128 stands for zero in the data rows.
How far apart are the two rows of each pair, measured in a hidden way? 0 means very close, and 20 very far. Two or three weighted sums of its numbers give each row a place; it is the straight-line distance between the places.
118 115 133 134 102 136 137 98 116 142 135 122 116 110 113 143 105 104 108 117
98 131 115 93 128 94 124 140 112 128 102 116 118 134 123 136 130 121 127 147 >> 7
138 99 106 110 124 145 108 90 114 129 161 128 137 105 105 148 92 139 134 103
109 138 105 91 137 107 119 105 102 112 102 122 113 141 108 99 132 124 119 130 >> 3
99 132 109 119 139 96 116 110 138 138 131 112 121 137 124 112 121 124 114 141
139 121 113 106 111 141 136 122 103 126 126 144 109 125 104 137 123 108 106 123 >> 5
153 94 102 144 137 156 95 160 97 99 146 114 149 97 102 156 92 150 132 98
145 160 121 137 159 133 158 91 120 138 106 156 152 160 118 110 162 156 154 168 >> 7
99 107 139 98 98 113 132 135 143 132 149 104 131 102 144 151 108 109 127 121
118 107 145 134 114 139 126 91 132 110 137 125 119 119 107 120 104 119 115 99 >> 14
145 94 110 106 122 124 102 136 103 96 154 125 142 100 145 143 95 144 143 97
113 109 103 104 116 104 120 146 118 134 115 134 122 116 131 115 109 120 103 118 >> 17
132 121 148 112 103 131 134 139 155 113 102 119 108 122 142 118 129 100 113 111
130 111 123 111 111 130 115 153 111 100 154 139 116 115 119 135 108 110 98 116 >> 8
124 140 122 123 118 128 112 92 122 101 91 138 94 136 101 100 127 106 95 141
110 138 156 118 119 105 102 119 160 113 164 118 94 138 162 159 136 105 100 142 >> 9
167 161 167 163 162 167 167 166 167 164 164 166 167 165 167 165 154 168 167 162
108 117 133 94 92 107 151 119 158 139 145 135 113 106 157 128 115 94 139 105 >> 7
124 100 113 135 115 130 118 115 122 105 91 127 131 109 120 143 90 135 137 110
147 142 125 119 148 143 153 94 123 116 103 156 137 147 124 103 142 138 151 158 >> 6
98 152 95 105 151 95 125 88 101 114 92 107 133 152 97 98 147 139 145 154
165 165 164 167 166 160 165 165 163 163 160 165 164 167 164 164 158 165 161 169 >> 2
123 132 127 129 141 125 143 107 124 143 89 134 125 139 108 96 126 131 140 136
92 105 158 158 93 107 116 106 155 148 131 95 140 96 116 115 101 123 152 99 >> 1
101 124 125 118 113 103 128 154 154 118 154 106 112 126 155 142 123 117 130 126
123 116 110 129 95 124 135 109 111 140 112 144 106 110 132 153 117 99 124 130 >> 6
125 126 94 99 106 115 148 104 97 139 111 145 115 124 106 146 116 105 105 118
147 117 128 152 91 135 152 101 118 145 103 145 97 108 106 108 116 91 104 137 >> 9
156 93 96 125 138 164 90 152 89 91 162 94 159 93 91 162 97 154 146 88
117 144 100 103 151 113 147 89 116 138 108 136 138 150 98 95 150 144 141 155 >> 12
130 115 127 110 110 143 128 135 107 120 151 131 117 118 101 156 108 118 127 110
152 154 147 149 154 150 157 119 141 153 122 159 146 154 142 97 161 146 148 145 >> 11
142 103 97 109 99 143 111 146 96 145 146 152 130 104 112 136 101 122 134 107
156 91 95 110 142 151 97 154 99 94 156 140 147 99 133 139 89 150 102 97 >> 7
112 151 117 107 152 102 138 121 128 151 143 138 141 152 137 133 148 144 140 129
97 147 134 133 134 101 98 111 151 99 141 101 95 144 150 137 159 109 94 144 >> 3
157 159 150 152 161 148 161 108 157 164 102 160 160 166 128 101 168 160 161 153
165 169 163 159 167 159 166 164 165 166 129 167 167 162 162 151 163 167 166 156 >> 10
140 92 118 113 128 149 99 99 107 100 150 104 143 101 111 157 95 147 119 90
120 109 107 101 107 115 107 124 118 131 107 111 125 109 111 138 107 122 112 104 >> 10
124 100 129 109 119 124 127 148 128 131 116 120 115 120 121 120 101 123 108 110
151 146 152 145 153 145 154 132 154 148 148 146 143 150 150 133 157 144 154 131 >> 14
113 119 105 108 114 96 151 96 117 136 93 150 110 124 114 93 112 113 142 124
159 160 160 160 163 155 162 151 158 162 133 163 161 161 158 141 168 162 163 163 >> 4
104 148 109 118 152 106 132 95 115 138 118 126 135 151 113 130 150 140 134 160
119 101 126 136 113 118 124 113 124 142 143 120 126 106 109 141 102 125 138 114 >> 2
130 130 120 118 122 127 141 143 135 129 132 142 105 132 133 120 128 110 100 136
141 95 150 159 113 158 93 92 98 98 138 92 160 90 90 157 95 152 152 88 >> 9
119 94 158 165 105 158 90 87 92 108 127 89 158 90 87 165 101 149 147 90
99 136 109 90 135 100 116 158 125 133 142 105 104 140 141 112 135 124 117 130 >> 1
98 140 119 139 124 102 100 143 115 91 100 96 91 136 127 131 135 97 90 131
114 105 129 131 97 136 117 102 116 116 143 97 127 105 129 131 98 122 141 102 >> 4
131 139 165 160 95 149 95 141 164 93 139 94 87 130 164 96 158 88 87 123
135 94 123 130 136 139 109 122 119 109 118 126 141 100 127 126 87 144 112 96 >> 9
135 116 113 98 113 135 139 126 145 118 116 132 102 117 144 120 117 100 111 122
161 90 90 127 133 156 94 156 90 89 165 116 150 95 114 149 91 157 99 88 >> 4
88 107 153 91 87 87 157 153 165 163 112 102 144 88 166 90 114 94 160 98
123 139 139 149 116 128 103 136 143 124 154 110 91 132 140 112 132 94 99 131 >> 11
103 108 133 161 123 101 107 149 136 108 146 104 125 115 145 140 109 126 125 102
116 101 126 157 118 122 117 161 144 101 124 107 119 115 150 130 96 124 141 110 >> 6
165 89 88 113 145 166 89 154 88 88 165 120 156 93 95 159 89 161 109 89
167 162 168 166 165 167 168 168 168 167 167 167 166 165 168 168 158 167 163 154 >> 4
151 92 134 158 130 160 92 104 95 96 156 95 158 92 89 160 88 154 134 91
112 138 112 106 140 114 125 130 109 142 145 123 118 141 136 136 138 127 105 134 >> 2
152 155 148 131 157 139 159 118 154 157 134 158 149 156 140 126 153 150 154 167
101 143 97 105 139 94 140 120 109 156 128 119 133 141 122 121 148 131 109 125 >> 3
143 122 138 127 94 139 149 142 152 126 134 153 92 114 143 129 128 89 115 112
120 96 162 168 115 164 87 87 92 96 150 87 162 89 87 166 103 152 136 88 >> 5
91 110 152 105 90 91 149 112 158 154 92 102 131 96 153 90 113 103 157 109
149 134 161 162 94 152 101 109 161 95 99 145 88 124 155 91 133 89 87 139 >> 8
105 136 143 101 138 124 103 149 156 105 155 103 97 136 160 155 144 114 104 139
107 154 102 111 157 102 143 94 102 158 119 139 146 158 102 99 149 151 150 144 >> 9
109 140 130 116 127 103 114 119 151 137 108 111 104 138 142 134 135 110 97 127
132 120 150 129 119 131 115 115 142 131 97 121 107 124 143 132 115 117 109 110 >> 4
146 120 156 140 118 137 150 151 160 130 135 140 112 125 158 144 118 111 127 108
128 114 131 121 100 114 130 152 114 150 136 117 122 114 123 142 112 100 125 112 >> 13
166 166 166 166 164 164 167 162 166 165 160 166 166 165 166 157 164 166 166 152
110 135 137 106 132 114 105 163 157 98 162 113 103 136 157 162 137 114 96 132 >> 2
124 136 124 138 126 108 126 97 128 133 125 134 105 134 116 94 131 111 97 147
160 164 161 163 162 158 163 131 158 168 139 164 164 163 159 141 167 165 166 168 >> 11
162 89 91 157 124 167 88 140 87 93 161 103 159 91 90 165 96 161 105 93
118 103 122 107 116 111 122 98 120 109 144 122 132 111 127 152 103 128 131 118 >> 5
141 146 135 136 149 125 150 104 124 141 92 142 140 149 135 95 139 140 137 129
158 161 153 151 161 155 161 113 144 161 118 162 160 163 138 92 163 161 164 162 >> 6
142 99 119 93 130 113 110 130 135 111 138 119 137 108 136 140 98 137 122 105
154 94 105 146 131 165 89 101 89 105 164 92 161 89 89 165 102 155 133 91 >> 7
99 152 116 109 149 107 112 136 139 125 136 104 128 151 130 111 147 134 129 154
114 104 150 150 126 120 143 97 135 120 116 121 126 108 101 123 107 128 100 107 >> 11
148 93 111 156 137 141 105 139 96 109 134 136 132 105 121 122 93 143 100 97
136 137 124 141 143 134 138 118 108 147 121 151 119 142 128 109 136 126 108 143 >> 6
96 140 164 162 105 137 92 165 164 87 145 90 87 130 165 132 133 89 88 130
101 154 94 96 156 96 139 97 92 150 101 123 141 154 93 89 147 145 136 150 >> 16
126 127 135 132 141 119 134 118 123 136 140 132 113 137 146 139 121 125 110 136
138 138 153 152 120 140 110 123 150 109 90 136 94 135 148 98 127 99 98 143 >> 3
111 105 147 156 106 127 112 159 147 124 126 106 135 107 148 108 109 123 139 106
115 143 118 123 145 106 120 99 127 149 94 109 124 142 103 115 143 132 118 136 >> 12
121 128 122 131 99 110 119 150 136 117 125 124 92 126 130 128 127 96 93 133
134 111 102 130 115 118 140 114 100 144 147 152 112 121 133 139 114 119 124 132 >> 5
93 156 90 92 157 89 118 88 91 145 97 117 144 157 90 90 154 149 142 153
164 160 163 166 164 161 165 148 161 167 153 164 167 167 161 149 161 167 163 162 >> 6
161 89 90 139 131 166 89 160 89 97 166 108 158 93 92 158 93 158 111 90
87 104 165 110 87 87 133 111 168 161 88 88 151 87 167 87 107 118 169 91 >> 11
97 159 91 103 156 91 138 89 92 151 91 116 147 157 91 95 168 149 156 159
92 108 103 98 89 89 156 162 143 156 132 134 134 91 161 123 107 94 152 104 >> 4
109 134 109 101 144 110 137 92 114 122 104 124 120 137 132 107 154 124 113 115
89 101 165 150 91 97 100 140 159 137 88 89 155 87 145 104 114 132 165 96 >> 12
164 163 164 160 166 160 163 165 164 161 165 163 163 167 165 166 164 162 168 160
94 99 157 132 101 116 106 108 157 135 106 99 144 96 121 137 97 136 152 99 >> 7
125 123 125 108 101 114 135 152 137 138 148 128 105 120 120 127 130 97 114 115
141 118 121 102 112 123 150 95 109 144 127 155 118 126 115 92 118 116 107 123 >> 7
143 145 137 139 143 144 140 117 140 119 117 148 122 145 124 100 150 130 127 152
99 111 114 153 98 109 119 142 138 115 145 122 124 111 152 130 106 120 150 108 >> 16
150 93 99 150 129 152 96 112 94 95 160 118 150 96 105 123 87 151 109 102
167 88 87 102 140 164 90 152 88 89 167 140 152 96 102 152 88 160 112 89 >> 4
168 88 87 124 141 168 87 167 87 87 169 146 159 94 97 160 90 164 98 87
133 117 113 134 95 122 137 103 103 155 119 144 119 106 112 118 124 101 140 107 >> 5
103 134 150 94 128 116 103 160 158 117 157 112 97 135 158 141 139 109 97 135
136 123 117 143 101 133 145 98 101 138 96 152 98 123 103 139 120 98 105 119 >> 5
140 122 121 101 106 124 147 128 120 140 115 149 111 124 132 119 118 108 133 129
100 127 104 89 131 101 118 127 131 128 130 101 125 131 113 137 126 121 145 119 >> 5
122 103 118 109 105 108 126 142 110 131 120 122 135 102 114 145 101 131 145 108
130 106 126 120 109 122 121 124 122 151 120 126 126 113 122 147 104 124 123 106 >> 8
106 133 148 136 136 133 108 128 150 124 159 119 112 136 157 152 131 122 125 122
140 125 140 113 113 145 136 138 130 146 106 121 97 131 136 122 126 103 94 114 >> 14
93 105 151 144 93 105 125 137 138 151 126 104 136 98 154 115 109 116 146 109
140 101 104 122 123 147 113 144 99 132 147 145 131 112 118 151 94 137 127 106 >> 4
144 146 152 148 153 140 154 118 153 128 142 151 142 151 148 130 150 143 144 152
159 136 168 168 90 167 99 104 167 92 97 144 87 121 161 87 147 87 87 124 >> 11
151 157 139 148 158 141 159 100 129 158 97 158 154 159 118 93 154 156 164 161
153 159 151 133 160 150 159 156 133 159 137 158 152 159 140 107 169 154 153 155 >> 5
147 91 111 102 142 131 102 108 108 103 144 150 140 103 111 140 87 146 101 107
126 141 106 114 128 140 124 103 121 129 113 137 102 137 103 93 141 116 115 139 >> 8
128 141 152 139 134 113 127 147 154 133 95 132 114 140 155 116 134 122 111 138
168 168 168 168 166 167 168 167 168 168 167 168 168 168 168 167 157 168 169 168 >> 8
152 152 153 141 155 148 156 153 146 152 125 156 143 153 142 110 146 145 142 158
96 112 91 88 88 90 160 164 123 166 159 152 112 92 156 162 109 89 145 95 >> 11
167 166 167 164 165 166 168 168 167 162 157 167 167 166 167 166 162 167 162 163
136 161 106 99 158 123 155 105 107 153 106 152 151 158 103 104 162 154 157 158 >> 7
160 91 90 140 135 165 89 153 87 91 166 100 159 91 93 161 92 155 146 94
131 135 142 151 139 129 129 134 125 151 153 134 127 138 140 145 136 130 151 120 >> 10
114 95 122 140 124 117 114 147 145 117 100 109 135 103 156 111 91 137 135 101
100 148 98 88 147 95 134 127 112 154 97 114 136 148 104 107 156 140 145 141 >> 8
141 130 145 152 124 130 122 155 148 123 93 145 102 132 128 96 146 102 117 131
146 127 112 118 123 139 148 104 106 134 123 148 115 133 99 137 127 113 125 116 >> 3
154 119 98 103 87 143 159 93 91 141 119 160 90 98 91 133 131 88 138 123
93 147 140 94 135 94 97 141 159 102 141 95 96 142 161 152 146 107 91 145 >> 8
108 155 127 103 153 99 129 158 148 137 133 122 137 154 147 156 157 144 120 160
165 165 166 159 162 159 164 163 165 162 159 165 163 162 166 167 147 165 155 164 >> 3
120 148 110 117 153 117 149 123 100 158 140 149 139 154 107 102 169 142 155 155
126 107 102 95 121 108 133 149 133 148 157 146 123 111 138 141 107 116 128 108 >> 6
97 112 104 108 105 94 135 144 115 128 135 111 127 113 153 127 111 120 139 106
121 98 114 137 116 136 104 147 101 131 156 110 139 102 122 139 93 137 142 105 >> 5
95 159 89 95 157 91 136 90 90 134 87 112 148 158 88 88 159 153 129 154
118 143 106 123 134 123 129 130 107 150 109 136 123 145 106 98 144 130 152 141 >> 7
95 106 130 111 97 94 133 116 148 134 122 103 129 108 156 118 104 118 115 101
133 113 106 114 117 137 121 121 117 104 146 137 114 119 108 139 115 112 114 100 >> 5
165 163 163 158 168 160 165 165 159 164 146 165 165 167 161 138 143 164 158 166
105 99 152 117 125 109 122 100 129 124 96 105 130 105 149 94 104 126 97 104 >> 11
102 118 97 90 104 99 117 157 105 125 129 124 105 125 119 146 115 102 116 123
129 121 115 132 105 100 149 106 149 133 138 153 99 120 146 154 118 94 129 116 >> 16
100 153 124 122 145 97 106 125 127 99 103 101 110 148 126 104 145 128 96 155
169 169 169 167 168 169 169 168 168 169 167 169 169 167 169 168 169 169 168 169 >> 5
116 141 117 150 147 99 134 105 111 135 142 125 132 146 118 127 148 135 132 147
157 168 132 128 167 150 162 97 133 160 89 162 162 168 98 87 149 164 162 150 >> 9
89 148 112 116 129 90 93 165 140 95 164 90 90 145 155 163 162 103 90 137
130 136 120 124 127 115 127 126 116 130 96 145 102 139 115 108 129 123 107 151 >> 18
89 151 89 88 149 89 97 102 94 118 119 92 110 148 91 113 156 129 95 137
112 141 124 100 118 126 104 112 138 92 115 101 93 137 139 113 136 98 94 125 >> 7
91 105 156 107 89 97 130 133 161 153 105 97 145 90 149 113 110 116 153 107
96 141 160 140 114 111 95 164 162 90 159 91 88 134 167 163 137 91 89 135 >> 16
105 126 153 112 125 116 113 102 141 120 105 112 107 132 152 91 129 108 93 130
125 128 130 130 116 123 131 152 146 112 107 141 98 131 141 129 129 104 90 117 >> 7
128 117 114 109 110 128 146 136 131 157 105 138 114 116 137 106 123 112 140 104
161 87 90 131 147 163 93 137 91 89 166 116 152 97 101 155 94 160 131 96 >> 5
166 164 165 167 168 160 166 166 162 161 154 166 165 165 164 163 158 167 168 166
95 137 126 88 117 104 99 155 153 99 124 95 93 132 152 144 140 100 89 144 >> 2
147 113 107 108 91 134 152 147 101 123 149 156 99 105 116 141 117 90 125 100
134 130 144 133 110 141 124 136 151 113 97 134 103 128 127 94 130 105 92 140 >> 12
154 164 138 112 160 148 159 138 137 156 102 160 154 160 119 96 160 160 154 162
134 132 111 105 131 111 148 99 115 134 109 139 119 138 111 116 143 119 100 137 >> 7
148 142 140 148 144 146 150 107 136 136 107 148 129 145 112 122 156 133 144 140
144 130 136 143 115 136 137 140 157 144 110 145 96 130 123 131 131 101 117 139 >> 8
168 164 168 167 165 168 168 166 169 166 168 168 168 166 168 168 159 166 165 144
143 161 99 92 159 124 158 103 93 154 90 156 155 160 92 88 161 157 153 157 >> 14
168 165 168 167 169 168 168 167 168 167 168 168 168 168 168 168 162 168 168 161
149 151 143 99 156 144 154 116 136 156 99 157 147 156 143 134 161 146 151 150 >> 8
98 152 112 118 150 105 104 142 111 94 127 96 121 149 116 111 138 134 115 156
153 89 97 148 132 158 95 93 92 95 155 94 150 96 92 164 96 154 112 89 >> 13
137 117 103 107 106 105 151 146 112 112 148 155 107 122 119 145 117 107 133 132
115 101 133 129 113 132 106 109 129 139 150 112 139 102 122 151 100 133 127 109 >> 7
97 160 94 90 157 94 137 119 94 140 116 113 144 157 96 126 155 148 143 159
152 90 116 155 141 149 97 151 95 97 129 111 147 102 97 146 89 148 95 102 >> 7
128 130 154 132 129 142 121 125 158 102 108 143 108 135 160 123 135 117 119 149
138 119 108 116 108 104 136 129 108 102 158 147 104 122 129 154 120 103 135 133 >> 3
151 157 134 132 159 146 158 128 125 155 108 159 154 161 126 102 164 156 153 158
138 118 120 110 96 119 147 128 105 137 98 148 97 117 113 100 112 94 123 127 >> 5
117 154 103 96 155 111 145 117 114 116 113 126 146 155 108 140 164 148 145 158
154 90 99 122 138 149 97 110 104 100 149 127 145 101 111 143 89 150 103 87 >> 14
137 125 141 152 110 143 122 128 150 114 133 136 106 127 134 130 122 112 114 123
95 110 148 115 94 105 134 120 156 121 92 102 126 103 149 97 112 108 147 98 >> 1
113 113 119 121 112 103 149 138 105 126 108 141 118 118 104 149 105 118 132 114
122 125 123 132 102 138 125 138 126 147 160 129 95 122 134 144 122 95 112 126 >> 5
119 113 93 93 93 93 155 158 133 162 161 149 105 102 141 150 109 92 146 106
103 162 92 91 158 97 143 136 100 153 94 130 148 159 93 118 153 152 158 166 >> 11
115 116 116 104 99 99 142 146 122 147 154 108 114 118 135 116 119 103 116 121
123 120 120 115 96 117 138 133 137 113 159 133 100 115 158 138 119 96 102 107 >> 14
157 162 159 164 165 153 161 158 162 158 116 160 160 162 160 155 158 162 159 165
129 96 149 151 124 152 98 94 101 92 122 96 149 98 92 160 90 145 144 92 >> 5
113 144 149 136 142 127 130 129 149 126 120 110 129 144 153 140 134 132 122 140
144 98 110 130 123 138 109 144 121 103 132 129 136 106 124 148 94 136 123 94 >> 4
123 106 121 126 129 98 111 147 125 102 125 121 120 122 136 125 97 117 119 101
113 127 95 134 119 103 129 113 108 115 129 122 101 128 109 147 123 105 121 122 >> 7
118 114 145 108 90 116 148 115 122 154 99 123 109 100 125 105 108 94 130 118
119 148 128 103 149 116 143 124 129 143 119 117 136 144 120 126 136 135 150 141 >> 8
135 115 106 105 91 122 153 130 110 132 152 140 106 106 139 131 125 93 139 105
92 102 154 153 95 112 103 135 155 150 128 91 149 91 130 125 103 131 147 97 >> 10
124 144 135 104 147 125 131 138 149 135 141 130 127 143 136 107 130 133 138 151
110 98 142 145 133 136 120 150 113 127 133 102 136 111 119 132 95 140 121 104 >> 6
156 89 99 156 136 156 94 161 93 91 158 103 152 95 99 156 90 156 130 89
114 138 121 122 134 117 116 97 123 151 137 120 117 139 108 121 137 125 110 138 >> 13
95 140 111 100 147 104 110 145 134 118 157 99 127 146 141 158 132 136 113 152
120 144 124 126 148 112 141 133 121 145 107 144 125 147 129 103 147 132 148 150 >> 5
149 122 131 143 96 149 144 134 137 123 113 139 93 115 134 95 131 92 116 129
92 156 93 100 152 92 108 101 97 109 133 96 137 155 97 96 166 142 147 161 >> 5
89 100 167 155 92 121 98 94 164 143 89 89 156 87 121 89 100 137 157 89
133 145 129 133 146 140 130 113 114 130 130 133 126 143 118 131 149 126 91 151 >> 6
158 160 157 125 163 154 162 137 137 163 131 164 161 161 156 135 156 159 161 139
111 124 131 156 117 123 126 143 151 101 114 135 106 129 134 132 131 106 98 135 >> 11
114 125 118 135 105 119 113 142 124 122 141 130 99 127 134 154 126 103 92 145
163 165 158 163 166 159 166 108 156 168 116 166 166 169 150 105 157 165 160 168 >> 13
148 150 142 121 151 146 151 135 150 104 105 154 142 151 126 91 152 143 151 157
128 99 151 137 126 119 119 133 139 104 144 127 131 106 106 154 98 136 126 98 >> 4
152 92 115 153 125 162 91 115 94 97 153 95 155 93 90 162 91 153 143 91
125 124 128 142 130 125 130 90 124 145 152 128 110 130 112 153 122 112 123 134 >> 8
87 149 102 87 125 88 89 159 135 88 163 87 90 144 159 166 157 105 89 143
116 147 103 96 154 114 146 98 112 146 126 142 139 152 108 103 156 142 146 159 >> 17
147 102 104 98 115 147 106 113 95 103 110 132 124 116 117 110 90 131 137 108
139 129 156 156 133 145 118 122 152 100 114 137 104 135 134 95 125 116 96 131 >> 8
107 147 101 125 140 101 129 128 105 119 103 129 120 146 101 92 153 131 149 125
126 122 118 107 112 109 146 111 136 127 98 133 117 127 118 111 129 109 137 116 >> 10
161 165 162 165 162 155 163 161 161 164 153 165 164 160 163 161 151 163 162 158
107 134 142 103 104 106 99 166 131 107 154 100 89 130 160 158 124 90 90 138 >> 4
137 132 151 139 102 137 109 141 154 97 131 116 91 126 151 103 142 91 89 138
150 157 134 142 159 134 158 117 128 158 127 157 152 158 129 118 166 156 157 167 >> 3
109 159 99 112 156 102 151 99 100 152 92 149 148 158 95 121 138 151 156 160
140 156 128 134 158 135 156 108 119 135 108 152 150 158 122 119 161 152 152 159 >> 7
161 163 157 157 160 157 163 156 152 162 142 164 162 162 155 117 167 166 164 167
99 112 87 87 87 87 166 169 111 167 168 160 103 90 163 166 124 88 145 112 >> 10
132 126 107 113 100 111 153 98 128 102 106 149 98 120 123 111 122 95 120 130
106 100 154 154 122 142 107 95 110 122 104 97 144 103 99 145 93 137 126 95 >> 2
129 142 119 117 144 120 149 148 116 139 100 140 130 144 127 121 122 134 115 142
107 155 96 96 154 98 135 114 124 143 98 111 142 154 98 101 155 145 142 149 >> 5
150 93 118 146 126 158 92 91 98 97 135 93 155 94 99 136 99 151 104 93
158 129 158 158 89 155 144 101 142 106 100 158 88 110 117 90 124 87 91 122 >> 6
133 102 131 106 121 129 107 117 113 140 151 137 133 110 134 129 95 129 111 103
155 166 144 150 161 150 160 123 140 159 102 159 157 163 138 114 166 158 159 150 >> 5
143 94 120 153 130 153 99 131 120 126 127 107 141 102 95 150 90 145 133 102
104 155 113 142 154 103 126 112 126 123 124 106 138 156 125 117 155 145 118 167 >> 3
150 158 104 115 160 133 158 91 95 160 89 154 155 159 94 88 135 157 158 153
108 129 140 109 97 125 111 155 157 110 158 112 92 126 160 142 125 95 104 121 >> 15
159 167 161 153 164 156 161 137 160 160 158 161 161 161 162 159 164 159 165 164
88 104 156 101 88 89 147 144 165 159 120 93 147 87 165 88 111 105 160 103 >> 12
92 99 159 155 95 117 100 110 158 130 89 92 153 90 128 97 99 138 158 92
127 145 126 142 149 143 144 108 106 148 101 142 134 146 116 114 139 133 111 152 >> 8
164 87 89 131 146 162 94 162 89 89 166 135 151 100 105 153 91 159 99 92
112 140 132 133 142 131 130 107 132 117 134 127 131 146 144 127 145 134 128 126 >> 10
128 102 105 126 110 137 112 122 103 133 137 123 124 105 110 129 101 127 122 122
159 91 91 157 135 168 88 157 88 88 161 98 157 92 90 162 98 159 150 88 >> 13
146 150 129 114 151 135 154 93 123 156 102 155 139 150 136 133 148 142 157 152
158 159 157 146 162 153 162 146 144 164 112 162 162 160 151 109 153 160 161 167 >> 8
127 109 140 144 107 134 131 129 126 137 95 141 113 118 120 120 104 114 147 117
158 90 92 128 135 157 93 148 97 90 161 124 151 96 110 135 92 157 94 89 >> 5
132 146 133 147 150 127 148 141 154 155 116 141 138 150 145 116 160 141 155 149
131 149 108 102 152 143 156 92 106 159 92 154 145 153 96 89 146 147 138 142 >> 8
90 106 143 97 88 91 152 119 153 162 124 99 139 91 162 95 113 98 141 96
149 160 137 140 159 145 157 154 145 154 96 157 153 159 125 104 145 154 155 153 >> 7
101 109 148 158 111 134 119 151 154 127 88 123 130 109 151 148 106 126 140 105
155 158 143 123 166 153 160 99 146 160 93 160 157 163 120 89 168 162 166 162 >> 16
117 127 107 90 115 98 127 137 126 146 153 110 108 124 137 162 114 102 138 121
115 135 147 159 116 132 108 137 116 105 94 114 91 132 132 101 134 93 98 126 >> 2
131 110 139 104 117 131 128 133 132 157 153 131 124 116 145 156 114 119 116 120
98 98 159 165 108 151 95 111 139 141 112 91 157 90 91 146 100 147 159 96 >> 7
111 113 132 95 91 103 152 143 138 150 111 133 117 100 148 119 113 95 149 99
123 128 98 104 125 108 136 123 127 136 103 139 111 131 98 123 117 113 103 157 >> 18
125 137 110 131 133 121 140 103 126 147 122 141 125 136 121 120 124 125 134 149
110 114 127 129 102 119 132 129 110 112 158 103 105 119 117 138 120 101 96 124 >> 6
102 102 133 125 98 121 109 116 102 149 130 103 141 98 113 125 103 129 155 112
120 101 132 149 114 118 128 100 130 132 99 123 128 110 130 134 99 120 134 105 >> 11
108 128 138 138 127 129 105 118 119 106 130 109 102 130 135 128 126 108 104 129
87 102 166 141 89 88 117 145 168 155 87 89 154 88 165 87 110 123 169 100 >> 9
107 147 156 127 136 122 100 160 165 98 158 96 95 143 163 153 133 113 96 148
145 162 138 121 158 127 155 135 129 153 148 153 151 156 145 144 146 153 156 152 >> 5
139 122 108 146 93 118 155 132 117 144 117 148 101 114 109 145 135 93 113 129
160 88 90 161 134 166 90 163 88 91 165 111 155 95 92 163 91 157 102 101 >> 6
98 95 165 169 104 161 87 87 95 101 135 87 166 89 87 168 105 150 153 95
100 148 118 116 145 115 107 110 111 106 113 107 111 147 111 118 157 125 93 154 >> 8
115 137 130 137 138 127 113 139 126 111 143 131 111 140 141 124 146 119 103 129
92 154 92 89 151 92 110 119 93 137 121 93 134 155 96 101 165 143 120 159 >> 14
87 155 88 87 148 87 94 110 90 96 112 88 108 151 91 107 148 133 135 156
131 99 124 127 121 128 117 152 132 116 110 126 134 103 126 102 99 131 137 93 >> 10
134 130 145 135 97 141 120 146 145 107 94 150 92 128 138 138 125 93 95 135
119 115 125 106 98 106 145 155 151 149 145 140 103 114 153 123 121 97 150 119 >> 4
114 112 107 113 109 95 142 109 125 110 145 137 107 118 117 136 107 107 119 113
122 143 128 128 148 115 138 134 146 148 155 131 126 144 132 124 141 134 111 136 >> 5
140 97 114 126 122 148 99 129 108 122 112 102 145 99 105 124 94 145 123 96
90 103 163 134 94 102 106 94 163 152 88 91 146 94 154 89 102 127 159 91 >> 9
